In the rows, zero is written as 128.
Rotation paths and how fast each direction turns (degrees a step):
Each turn is a multiple of 5 degrees from 10 to 175, or 0.
Each row of a path follows its step; steps can be skipped.
Rotation 1:
step 0: [133 140 131 137 140 120 124 126 137 116 131 118 122 144 116 130 126 134
 136 127 129 130 128 122 120 126 135 133 135 110 129 133 127 129 126 132
 122 127 121 127 128 125 118 124 114 140 130 147 128 134 120 122 129]
step 1: [124 131 120 127 125 131 122 140 113 133 120 150 136 136 137 121 140 143
 140 136 128 127 127 130 118 133 135 127 135 119 128 129 128 132 120 131
 124 130 127 133 117 128 131 136 131 132 131 128 127 132 116 116 114]
step 2: [141 131 119 127 138 113 128 135 135 128 126 131 127 128 134 131 126 122
 146 129 120 124 125 109 128 143 126 132 138 139 118 137 133 127 134 133
 129 128 122 129 127 131 123 141 127 127 121 134 144 119 127 122 134]
step 3: [140 137 145 125 116 130 135 143 115 127 122 123 127 138 126 137 134 127
 139 125 128 121 130 127 136 115 132 123 131 123 129 136 123 118 127 127
 122 130 131 136 121 128 114 133 124 131 121 144 133 135 128 133 118]
step 4: [134 124 126 137 146 134 120 118 128 125 127 126 119 133 123 126 141 131
 138 127 125 135 138 116 130 135 132 136 142 121 133 131 134 130 108 136
 131 127 131 136 117 125 117 128 126 130 120 127 123 133 122 115 124]
step 5: [127 143 130 124 126 118 124 131 128 133 113 135 120 129 136 128 138 133
 139 133 133 121 128 120 110 127 130 134 132 105 124 142 128 129 138 129
 123 126 139 129 127 137 137 132 135 124 124 127 135 119 125 122 122]
step 6: [142 116 135 129 129 125 128 139 125 125 132 123 130 132 123 137 130 145
 143 130 118 133 123 124 129 130 121 137 133 127 119 131 124 117 133 129
 127 134 124 123 119 124 121 134 125 128 136 140 134 118 110 115 136]
step 7: [137 135 130 143 123 115 129 130 121 136 123 132 128 127 129 131 128 126
 139 129 130 133 125 125 122 132 145 132 141 128 135 134 130 124 123 134
 112 130 126 141 118 121 115 120 131 135 127 130 140 145 126 136 117]
step 8: [134 134 125 122 134 123 131 123 123 113 119 129 138 130 131 121 130 128
 135 134 132 128 143 114 139 129 122 124 135 116 124 141 143 132 125 126
 125 122 125 126 118 133 125 139 117 129 121 129 132 133 113 113 123]
step 9: [140 146 130 130 134 127 125 144 123 131 136 131 113 141 127 130 123 137
 138 125 124 130 123 118 120 127 136 137 126 117 131 140 126 137 127 131
 133 137 129 132 134 129 130 142 128 130 133 139 129 122 132 122 116]
Directions:
[128 129 133 125 131 130 127 131 127 122 130 126 131 128 124 131 128 125
 126 128 130 125 128 128 126 124 129 125 126 126 125 130 128 126 129 126
 125 128 125 127 128 129 128 131 128 132 129 128 126 123 124 129 128] | 130
[133 128 126 121 129 126 128 125 128 129 125 125 125 128 129 126 127 130
 127 128 129 127 130 127 128 128 126 127 126 131 128 128 126 133 131 126
 129 129 127 128 123 129 131 130 133 132 129 128 131 126 129 127 127] | 110
Rotation 2:
step 0: [122 121 137 122 133 120 147 122 130 135 126 122 123 118 130 126 131 132
 136 128 127 128 132 109 123 121 121 111 127 122 115 126 123 135 125 128
 119 122 128 141 129 138 137 131 127 142 128 112 127 125 134 119 122]
step 1: [122 120 142 118 127 123 134 120 119 117 139 136 133 124 123 139 131 133
 141 138 129 138 136 122 122 123 123 120 120 123 132 130 119 133 121 145
 137 125 128 135 126 132 141 137 135 129 117 127 136 124 145 125 124]
step 2: [126 111 135 129 135 120 132 142 118 128 123 136 125 129 126 133 133 133
 141 138 129 128 147 120 123 119 114 121 135 137 140 127 125 127 115 130
 116 132 127 131 127 128 133 144 130 141 129 129 127 136 132 124 124]
step 3: [125 103 141 118 128 129 132 126 120 132 130 129 126 124 133 124 125 135
 125 142 136 130 133 127 132 127 122 119 138 136 126 137 124 134 126 128
 127 127 120 149 121 135 127 135 123 131 127 135 129 121 134 145 116]
step 4: [118 113 133 124 127 138 125 131 123 133 128 139 128 118 125 121 140 137
 127 135 126 123 137 124 119 126 113 128 130 133 120 130 122 127 143 141
 124 125 128 139 134 148 133 134 130 141 114 139 128 129 125 122 131]
step 5: [109 127 145 131 131 140 129 126 114 127 144 132 124 121 118 126 134 129
 117 134 125 136 143 134 133 119 118 123 139 135 137 129 126 136 130 131
 118 132 139 136 126 140 126 124 131 131 128 122 129 129 136 131 133]
step 6: [124 112 147 123 120 126 130 136 119 123 128 121 112 114 119 126 125 122
 126 136 123 130 129 119 133 133 109 124 130 134 125 130 118 119 125 120
 122 125 132 130 134 141 133 118 128 128 136 137 135 136 132 122 133]
step 7: [135 126 143 117 131 131 131 133 123 127 128 119 124 113 122 129 140 126
 115 132 133 128 138 124 130 131 120 116 137 126 122 146 118 142 126 142
 133 124 137 134 133 121 119 120 133 140 128 133 133 130 132 120 127]
step 8: [117 121 140 119 132 120 121 123 128 128 127 127 135 107 128 130 126 122
 126 119 124 120 139 126 122 129 115 119 132 121 126 127 114 135 124 123
 120 119 136 135 133 127 136 129 119 140 125 123 118 128 145 121 136]
step 9: [126 118 145 118 133 114 127 127 128 117 143 128 137 122 121 128 132 137
 125 135 125 118 131 129 131 128 122 115 124 135 133 122 122 142 124 123
 125 124 132 127 132 123 137 127 133 135 122 126 151 130 140 123 121]
Directions:
[125 129 127 126 130 127 126 127 130 129 130 131 130 124 128 129 132 133
 128 123 127 128 129 130 128 125 129 129 125 126 127 124 129 125 129 130
 130 128 130 132 127 129 128 128 129 126 126 123 129 125 130 127 133] | 95
[124 128 128 126 123 126 125 127 128 124 126 129 128 127 130 128 128 125
 126 129 128 129 127 129 128 128 124 128 124 126 127 128 126 129 126 126
 131 130 125 129 129 129 133 129 126 120 127 132 127 127 127 128 127] | 145
[130 131 128 125 130 128 131 131 128 126 128 128 127 123 127 126 126 127
 128 130 128 127 126 126 128 131 126 126 125 132 130 131 127 131 130 127
 130 128 129 125 129 125 129 126 125 127 125 121 124 127 128 127 132] | 40
